Each path below is one point turned by a fixed rotation once a step. After each direction that follows a path, write how fast that rotation turns it, in degrees each step (0 if it stays still).
Each turn is a multiple of 5 degrees from 10 to 175, or 0.
Each row of a path follows its step; steps can be skipped.
Rotation 1:
step 2: [ -7  -4  18  12  16   8   0 -11   7   4 -10  -3 -13 -13  14   2  -4   9
  26   1 -11 -15  10  14 -10   2  11   2 -14 -13   0   3  -5  -2 -13  -5
   5 -21   2 -15   7  -7  16  -3 -38   0  11   7   4   3 -13  16   9   9
 -12  17   5  -6  -8  20   7   2  -9  14  -9   1  -6   2  -3  12  -2 -10
 -11   0 -16  -9  10 -14]
step 4: [ 20  -5  14  15 -19  11   1  13  18  -8  -4  -4   4   0   2  -6   1  20
  -1  -8  -4  12   5  -3  -3  21 -13  -2   6   2   7   8   0  -2   3   3
  -3  18  -6  -6  11  15   5 -10   0  17 -17 -17  -6   3  -2  -2  19 -11
  31   1 -10  11  -8 -17  -6  17 -16   5  -2   5   0  18  -8   1   5  15
   8   2  -8  17  20  13]
step 10: [  6   3   0   4  12   1   3   6  -3   8   9 -14 -22 -12  11 -10 -10  12
   1  -8   5  12  22 -11  17  -1 -12   1   1  -6  12  -5  12   4   6  33
 -10   7 -13 -14 -12  -6   1  -1 -21  17   2  11 -10  20  17   5  -9  14
  12  13  -2 -13 -10 -16  -4   0 -12  18   8  -5  -5   5  13  16   3  -5
  11  -6 -20   1  -5   7]
step 11: [-24  19   9   6  12  27  -7   2  -4  23  -6 -10  -5   6   7  -5 -16  10
   8 -11 -10 -11 -10 -18 -10  -8  -1  -1  15   4   1  11   6   3  15   3
 -11   6   6   7  11 -18 -11 -10 -12  -2   6  -5  11 -23 -10  13   3  16
   7  -7   7 -16   6  14  -6  -1  15  -8   1   5 -13   5   3 -12 -13  -6
 -20  14  -7   9   5   6]
step 12: [  4   7  14  25 -26  17  -8 -13  15 -17  -1   9  27   8 -18  -8  13   7
  16   3   4  -3 -11  12  -1   3   4   7 -20   4  18 -10  -3  -4  26 -15
  19  -2  -5 -10  -2   6   0 -12 -18   1   1  -1   4  -7  -1   2 -15   2
  -3   2   6  -4  -8  -5  17  -2  -1   7  17  -1   0   0   7  -3  10 -16
  -1  18   7   6   2  12]
step 14: [  1  -6 -12  19   2  15  -2   7  27   9 -16   6   2 -10  11  12  -1  12
  18   7 -17  -5  -9 -12  12  -8   1 -18  -1 -12 -11  19 -16 -10   1   5
 -17 -13   9  -2  18  15  -4   1  -2  23 -12   7   3  -7   4   1   9 -16
 -12  -2   4   3 -11   5  -9   4  -3  -9 -15   3   4  -2   4  -5 -22  -2
 -16 -19 -10   2  -6 -17]
step 17: [ -5  27   0  12  13   7  -2   9   0  -2   4  15   6  -6  12   0   1 -13
  10  -2   1   1 -18   5  25 -10   3 -14   3  -1   6 -28 -11  -1   9  -6
  12  20   4   4  -1  13   4  -1  13   4   9   4 -11   0  -9  11  -4   1
  -6   1  11 -10  -3  22  10 -18  -6   7   5 -12 -20  11  -4  -4 -16  12
 -35   0  -3   2  12 -11]
step 23: [-12   4  14  -6  -8  15 -16  -3  17   4   3 -11 -14  15  19   0  -2   2
  16  -4  -4  -4   1  -8 -18 -12 -13 -16   3  10  14   4 -27  -6  23 -30
   0 -14  10   0  -5  14  -1  -8   9   0  10  -1   5  -8  -7  -7 -13  -5
  -1   1   8   2   5   1   0 -22  -1   2  -8  10   8  27  -1  14   4 -11
 -13  -3  -9   8  17  -9]
[-2 -3 -3  0  0  2 -1 -1  2 -6  0 -2 -1  1  0  2  0  3 -3 -3  3 -3  0 -1
  5 -2  1 -2  2  0 -1 -1 -2  3  0  4 -1 -2 -5  2  3  3  3  2  1  4  4  0
 -3 -1  2 -4  3  1 -5  2 -3  0  4 -4 -2 -3 -2  4 -2 -1  4 -1 -6  5  0  0
 -6  4  1  2 -3 -1]  85
[-2 -2 -1  0 -1 -5 -2  1  5  2  0 -3  3  3 -2  0  4  0  0  4  2 -1  0 -5
 -3  2 -3  3 -1  1  5  3 -5 -4  1  3  2  1  0 -1  1  2  0  1 -2 -1 -1  0
 -2  4 -2  1  1  1 -5 -1 -3 -3  2  1  5 -4  0 -4  1 -3 -3 -7  1  1  0  4
  1  6  2 -3 -1  4]  120
[ 3  0  4 -4 -2  5  1  1 -2 -2  3 -3  0  0  3  1  0 -3  3  1  2 -1 -3 -6
 -1  2 -2 -3 -1  1  3  3  4  5 -2  2  3  0  4 -2 -3  0  5  0 -4 -2  1  0
  4  0 -2  1  5  3  1  3  0  5  4 -1 -1  3  1 -5 -6  2  3 -2  1 -1  0  4
 -3  1  4  1  2 -2]  155
[-4 -2 -3  4 -2  1  2  7 -1 -1 -1 -4  2 -2  1 -4  2 -1 -5  5 -5  2  1 -2
 -4 -4 -1  3 -1 -1 -1  1  4  1 -3  0 -2 -1 -2 -1 -1  3 -3  0  0  3 -3 -2
  1  7  4  0  0  1 -2 -2  3  3  2  0  3  1 -4 -3 -2 -1  5  5 -2 -1 -2 -3
 -1  1 -1  1  3 -2]  70
[ 4  0 -2 -3 -1  0  0 -5  0 -2 -2  0  1  4  0  6 -3 -2 -5 -7 -2  1  1 -5
 -1 -3 -1  5  0 -1  3 -5  2  4  0  1  2  0  0  2 -2 -2 -1  1  1  3 -4  0
 -1  2  2  4 -1  5 -2  5  7 -3  1 -2  1  1  3 -2  3  0 -4 -1  0 -1  0 -1
 -1 -1 -2 -5  2  0]  35
[ 1  1 -4  2  1 -2  2  2  1  3 -3  1 -1  1  0 -2 -2  4  0  3  1 -3  0  0
  1 -2  1  2 -5  0 -3 -2  4  2  4  0 -4  0  5  3 -3 -3  0  3  2 -4  0 -1
  3 -1  0 -4  8  1 -4  0  5 -4  2  4  2  4  5  1 -5 -4 -4 -1 -1  2 -1  2
 -1 -2 -3  3 -2  0]  130
Rotation 2:
step 1: [ 12 -13 -10  -7  -6  -4 -17 -12 -10   2  31  25  13  -1 -14   2   5   1
   0  -8   1   8  12 -27 -12  -7   9  -6  18   9   0   0   4   5 -20  -2
  25  -4 -15  -8   1   3   7   6  -5 -23  17 -24  11 -19   0   2  -5 -17
 -23  -5  -2 -26   2  -3  -8  25   7 -12  -8  -3  -5  -9  -1  -5   9 -23
  -4  -4   7 -15   5   9]
step 3: [  3 -11  -8  23  -8  -2  -5   3  12  18  -6  11   9 -11 -16  -2 -26   2
  17  28  28  13 -26  -9 -11   6   0 -21  -7 -11   0  15  13   4   0   8
  15   0  -6   1   3  -3 -13  -2  -8  -7  -8   0   3  -1 -11 -11   8  -4
  19 -13 -13  -2 -14 -10  13 -16  19  15  13   8 -11  25  -7  -2 -14  -3
   4 -20 -20   4  -7  -8]
step 10: [  1  12  -6   3   7  -6 -15  11   7   4   4  -5  -6 -15  -5   2  23 -14
  10 -16 -17   7   0  -9  -3 -17  -7  -5  28   3   2   0  28  -6  14  13
 -17  22  15   7  -5 -15   0  -8  -8  18   2   0  18   5  15  -4 -17  10
 -15   5  -7   8   6 -10 -17  -9  31   7   9  -7   0 -13  -5  13   3   1
 -28  -6  -7  25  -5 -14]
step 16: [ 33   2   2  -2  23   6  -3   2   4 -11  -3   6 -11  -8  23  -8  -4   5
   2   1  -3  18  -8   6  11   5  16  17   8 -18  -4  -9   1  14  -8  -2
   3  -6  -3  16 -11   0 -21   8  -7 -19 -15 -33 -15  -4  -5  -4  -5  -3
  26 -22 -10  -4   4 -20  -1  11  -2 -10  19   5 -10   1  32   8  -2  17
  -7  10  13  -2  10   7]
step 17: [  8  -5   2  -1  -6  -1  23  -2 -16   7 -31 -14  -1   7   7  45 -11 -10
 -14  -5   6 -12  11  10  -4   8   2   3 -10  13  14 -11   7   7  -4  -3
 -21  15 -24  -6   1  -5   5   5   2   9  32  -6 -13   0   4 -24 -15  -9
 -10  -8   2   5  -6 -11  -2   0  -9  -2   8   2 -11   7  11  17  12  -5
  -6 -12   1  -1  29   8]
step 19: [ -9 -17 -14  16  26   3  -2   9   8   6   8  -4  16 -12  16  -3   0  -1
  21 -24 -21  -3   3  -5  -5  -3  -3   9 -12 -19  -8  -9  15   5  -9  10
   1 -17   1 -31  -7  19  -3  -4  -8 -28   8 -11 -14   2  -2 -12   6  10
  18  19  -9 -10   3  -9 -20  17   2 -21   2 -13   4  10  28   8  -4   2
   9  13  -5  -2   4   4]
step 22: [-28  -8 -11  20  15   7  -3   3  -6  -8  -2  -5   5   6  11  -1  22   1
  11  -8 -10 -10  12  -4   3  -9 -13  11 -13  13  11   0  -2   8 -10  -9
 -21   5   1 -39  -7  -2  21  -6   4  -9 -13 -25   0  19  12   2 -18   2
 -14  -8   3  11   5 -11 -32   7  -9   5   6  16 -12  16  -7  -9  15 -15
  11  -1 -11  11  -7   5]
step 23: [-19   9 -11  -4  12  -2 -16  15  -6  -7  12 -10   6  29  13   5 -12 -12
   1   2   4   0 -31 -12  -3   3 -13   2  14  -3   8   1   1  -2   0 -20
  -6  -5  -5   8  12  -3  12   4 -23  -2  -6 -15  18   6 -14  14  12   3
  -2  20   1  -8 -12  -3  36  -6  -4   7   9  23  10   8   1   8  -7  -7
 -20 -10 -20  11 -13  20]
[ 2  1 -1 -1 -1 -1 -2  5  1 -1 -5  4  1 -1  0 -1  1  2 -4  0 -2 -2  6  1
  0 -4  2  3  2  1 -3 -1  2  0  3 -1 -5  0  6 -3 -3  2  0  0 -3 -4 -3 -8
 -2  1  3 -8  1  1  0  4  0  0  0 -1 -3  0 -2 -1 -1  0  0  2 -1 -1 -3  3
 -1  0  5  1 -5 -2]  125
[ 2  6 -1  2  1 -2 -3  1 -2 -2  2  4  0  2  2  0  0  3  1  1  5  0  6  0
  3  2 -5  2  0  2 -1 -4 -2  2  2  0  2  2  0 -1 -3  4  3  2  4  1  0 -2
  3  1 -3 -3 -6 -1 -1 -7  0 -3 -4 -3  3 -2 -1 -1 -1  2  2 -4  0 -1  6 -2
 -2  1  2  5  3  2]  70
[-1  0  3 -1  5 -2  0  1 -4  4  1  2  0 -1 -1  0 -5 -2  2 -2  0  2  2  0
  1 -4  1  0 -5 -2 -3  2  1 -3 -3 -7 -4 -1 -1  0  2  0  7  7 -2  1  7 -3
  0  3 -5  1  2 -3 -4  0  0 -1 -1  2  2  0  0  0  4 -1  2 -3 -2 -2 -1 -2
  1  3 -1 -4  1 -3]  65
[ 3 -1 -2  1 -4  0  8  1 -3 -2  2  0 -5  6  1  1  1 -3  2  0 -4  3 -1  4
 -2  2 -2  4  1 -2 -2  4 -1  1  2 -4  0  2  2  0  3 -2  1  1 -2 -2  1 -4
  0  1 -2  3 -6  4 -5 -2  1  3  0 -5  1  0 -2  3  3 -1 -4  2 -1  2 -2  5
 -2 -2 -1  5  1 -1]  60
[ 4  1  1 -5 -2  2  2 -1  0  2 -3 -4 -4  1 -2  0  2  1  2  1  0  3  2 -3
  2 -1 -3 -2 -3  8  0  2 -4  0 -5 -1 -3 -2 -1 -5 -5 -1  0  0 -1  3 -3  1
  1 -1 -5  1 -1  1  1  0 -2 -2  2  4 -4  5 -4 -1 -1  0  3  3 -5  2  0  2
  1  4 -1  5  2 -4]  160
[ 1 -3 -3  3  2  0  1 -4  6  5  1  1 -6  0 -1  7  0  2  0  0 -1 -3  0  2
 -7  0  3  0 -1  0  3  0 -2  1 -4 -3  2  2  4 -1 -2 -1  2  2  2  1 -5 -2
  2 -1  0 -2  2  1 -4  1  0  2  0  3 -2 -1  3  4  1  2  3 -5 -1 -1  0 -2
 -2  2  6  0  3  4]  90
Rotation 3:
step 0: [ -5 -13  -3  -2   8 -24  -4   6   5   7  11  12 -13  -2 -16   9   1  -9
   8  -3  -3  -1  14   9  18 -22  -1  20 -10  -4   7   1 -21  -5  -4   6
  -3  21  11  -2   5  -9 -12 -17   5  -6  11 -13 -11 -14  -2  16   4  13
 -10 -18  -9  21 -22  15  -7  -3  -7   6 -35  -8   2 -14   4  -1   1  14
   4  12 -17   2 -12  14]
step 10: [ -5 -15 -11  -6  16 -17  -2  -5   1   6  15 -13  -9 -24 -12   8  -6  -2
 -12 -10   1 -11 -10  10 -12  14   2   9 -10  13  -5  -4 -23  -8  -1   6
   7  21  14   0  20   2   2  -2 -27 -15 -11   6 -19   4 -15   2   9 -16
   2 -19   8  22  -5  13  -7   6   3 -14 -15 -35   1  -2   2   5   3   2
   3  -1   5   0  16  -2]
step 11: [ -3 -12  -9  -3  -1   4  -1  -2  11  16  13 -13 -16   1 -27   1  -7   4
 -15  12 -16  -9   6   3   0   2  -2  20  -4  -2  -5  -3  10  -4  -7   4
  -2   9  12  -4   8  -6   1  -1 -11  -1   8  -9 -18 -27 -20   2  13  24
   6 -16   6  -1  -2  -6  -8 -13   2 -22  -7  -6   3  -8   8  -1  -8  -3
   3  22 -43 -14 -10 -20]
step 13: [ -2 -11  -9   3  23 -12 -18  -9 -22  -6  12 -14   7 -27  -9  -1 -12  -2
 -11  -4  -5   0 -19   5   6  13  -7 -12 -10   8  -2   6  15   7 -13  18
  17   6 -11   8  17 -11 -20  11  -3 -22  15 -21 -11   1   1  10  10   6
   1  -7  14   7  -3  -6 -10  12  -6  -1  -5  -5   9  21   7  18  -6   3
  -4  16 -16  -4  -6  17]
step 15: [ -7 -11  -3 -11  19  -5   2   6  -5 -14  24  -4  19  -2 -13 -16  -7 -18
 -10  10   0  -3  -3   3  -9  -6   6  16 -15  11   5   7 -19  11   7  13
  -3   0  20   5  19  -2  -1 -10 -14  -7  -9   6  -6   9   8 -19  -3  -6
  -1  -3  36  -5 -18   6  -1  -7 -23  -5  -8 -24   7  -4 -12   2   3   9
   0  19 -16   5 -14 -17]
step 16: [ -1 -24 -12   0  11  -1 -10   0  14  -7  18 -14 -16  -5   8  -3  -1   7
   0   0  -8 -11   9  -6  10  12  -7   1 -10   5  22   8  21   5   2  23
   2  -1  -5  -6  14 -14  -2 -10   3 -14   5  -5  -1 -17  10  -9 -15  26
  18  -6  11  13 -15   4   5 -12 -19  -9 -23   6  22  -9  18   7  10  -3
  -4   4 -14  -4 -23  -9]
step 22: [-18  -8  -1   0  22   0  12  -5  -1   0   4 -15  -9 -17 -11   0 -20 -14
 -21  -2   4  -3 -18  10   2  12  13  16   9   9  -9  -7  -9  -1   9  15
   2  12   5   1  19   2  -6 -16 -18 -10  35  -4 -16   6  -5   7   6  -4
  -9 -16  20   6  26 -10 -18  -6  -2  -6  -7 -17   4  -8   0  -5  -4  -4
 -16  17 -11  -4   7   6]
step 23: [ -2 -32 -21  -4  -8  -7  -2  -6  -7   6  -1 -15  -1  -2  -2 -16 -12  -3
   6  21  -8   6   7   4   1  -4 -11  11 -26   9   6  17  -7   8  -4   2
 -18   8  24  -4   9  -8 -11   6   9  -6   9  -9  -7 -18  -9  -1  14  -6
  -5 -23  18   3   3 -11   0 -11  -3  -7 -15   7  25   1 -11   2   3   1
  -6  29 -30  -3  -3  -5]
[-4  2  2  0  1  1  4 -6  5  2 -4 -5 -3  1  0  2  0 -3  0  3 -2  0 -2 -1
  5 -1 -3 -5  4 -3  0 -1  2  0  1  0 -2  1  0 -3  4  5  0  3  0 -2 -5  2
 -4 -3  1  0  0  1  1  3  4  5  0  1  1  0  0  1  4  7 -1 -4 -2  3 -3 -1
  2  0 -1 -1 -3 -1]  145
[ 3 -1  0 -3  3 -4 -2  4  3  0  1  2 -5  0  0  2 -2 -1 -1 -4  2 -3 -1  5
  3 -3 -1  0  1  0 -6 -3  1 -1  2 -1 -3  2  0 -2  0  1  4  3  3  4 -1  0
 -1  2 -1  2  1  0  1 -2 -3  2 -7  3  1  0  0 -5 -3  3 -3  0  4 -1  1  0
  6 -1  4  3  1 -6]  40
[ 1 -3 -2 -2  2  1 -1  2  0  0  0  2 -2 -1  7 -3 -1 -3  1 -3  3  4  2 -2
 -2  2 -1 -4  1  2  0  9 -2  2  2  0 -4  2 -1  0  0 -1  3  1 -2 -5  2  2
  4 -4 -4  0 -1  1 -1  2  0  1 -1 -4 -4  3 -5  0  4  4 -3  0  1  4  4 -4
  2  1 -2  1  2 -2]  100
[ 0 -2 -1  0 -5  1  2 -1  0  1 -3 -1  1 -2  2 -4 -1 -2  3 -1 -1  3  0  1
 -3  1  1 -1 -5 -3  0 -5  2 -5 -2 -4 -3 -6  4  1  3  1  2 -2 -5  3  0  4
  1  1 -7 -2  0 -5  5  0  3  1 -2 -2 -2  1  1  2 -2 -3  0  0  2  4 -1  3
  2  2 -1 -2 -2 -7]  85
[-5 -1  1  2  2  0 -1  3 -5 -3 -4  4  6 -2 -2  0  1 -5  4 -2  3 -1 -2  4
 -3 -3 -2 -3 -1 -4 -1  3  1  0 -5 -3  1  1 -3  0 -1  0 -4  2  1  2 -1 -2
  0 -1  0  2  5  4  0  0 -2  0 -2  0  3  0  2  5  4 -1 -2 -1  5  0 -5  0
  3  0 -3 -2 -4  2]  60
[ 3 -1  6  1 -2  1 -1  2  1 -6  3 -3 -4  1 -1  2 -2 -1  0  1  1  0 -1 -2
  2  2 -5 -3  2  3  6 -3  3 -2  4 -3  2  0  0 -2 -1 -5 -2 -3 -1  0  2  0
  1  1  1 -5 -3  1  0 -1  0 -3  0 -3 -4 -1  2  3  0 -2 -4  1  2 -4 -2 -4
  8  0 -2 -5 -1  0]  80
[-6 -3  2  0 -5  2  0 -3 -1 -2 -1 -1 -1  0 -4  0  4 -1 -1  2  5  4 -2  2
 -3 -2  3 -1 -1  2 -1  0 -2  2  4 -2  2 -2 -6 -1  1  4  3 -1 -3  2  5  0
 -1  0 -2  0 -2  0 -7 -2  3 -4  3  4  1 -1  0 -3  0  2 -1 -3  3 -2  2 -4
  1  0  4  4 -4 -2]  140
[ 1  0  4  0  2  1  1  1  4  5  0  0 -1 -5  1  0  2 -3 -6 -4 -1  4  0  3
 -4  4 -3  2 -1  2 -2  3  2  4  2 -6 -1  1  0 -2  2  1 -5 -3  3  4 -3  4
  4  0  0  1  4 -2 -3  0  1  1  0 -2  3 -5 -2 -6  2 -3  1 -1 -3  0 -2 -1
  1  0  1 -5 -1  3]  90
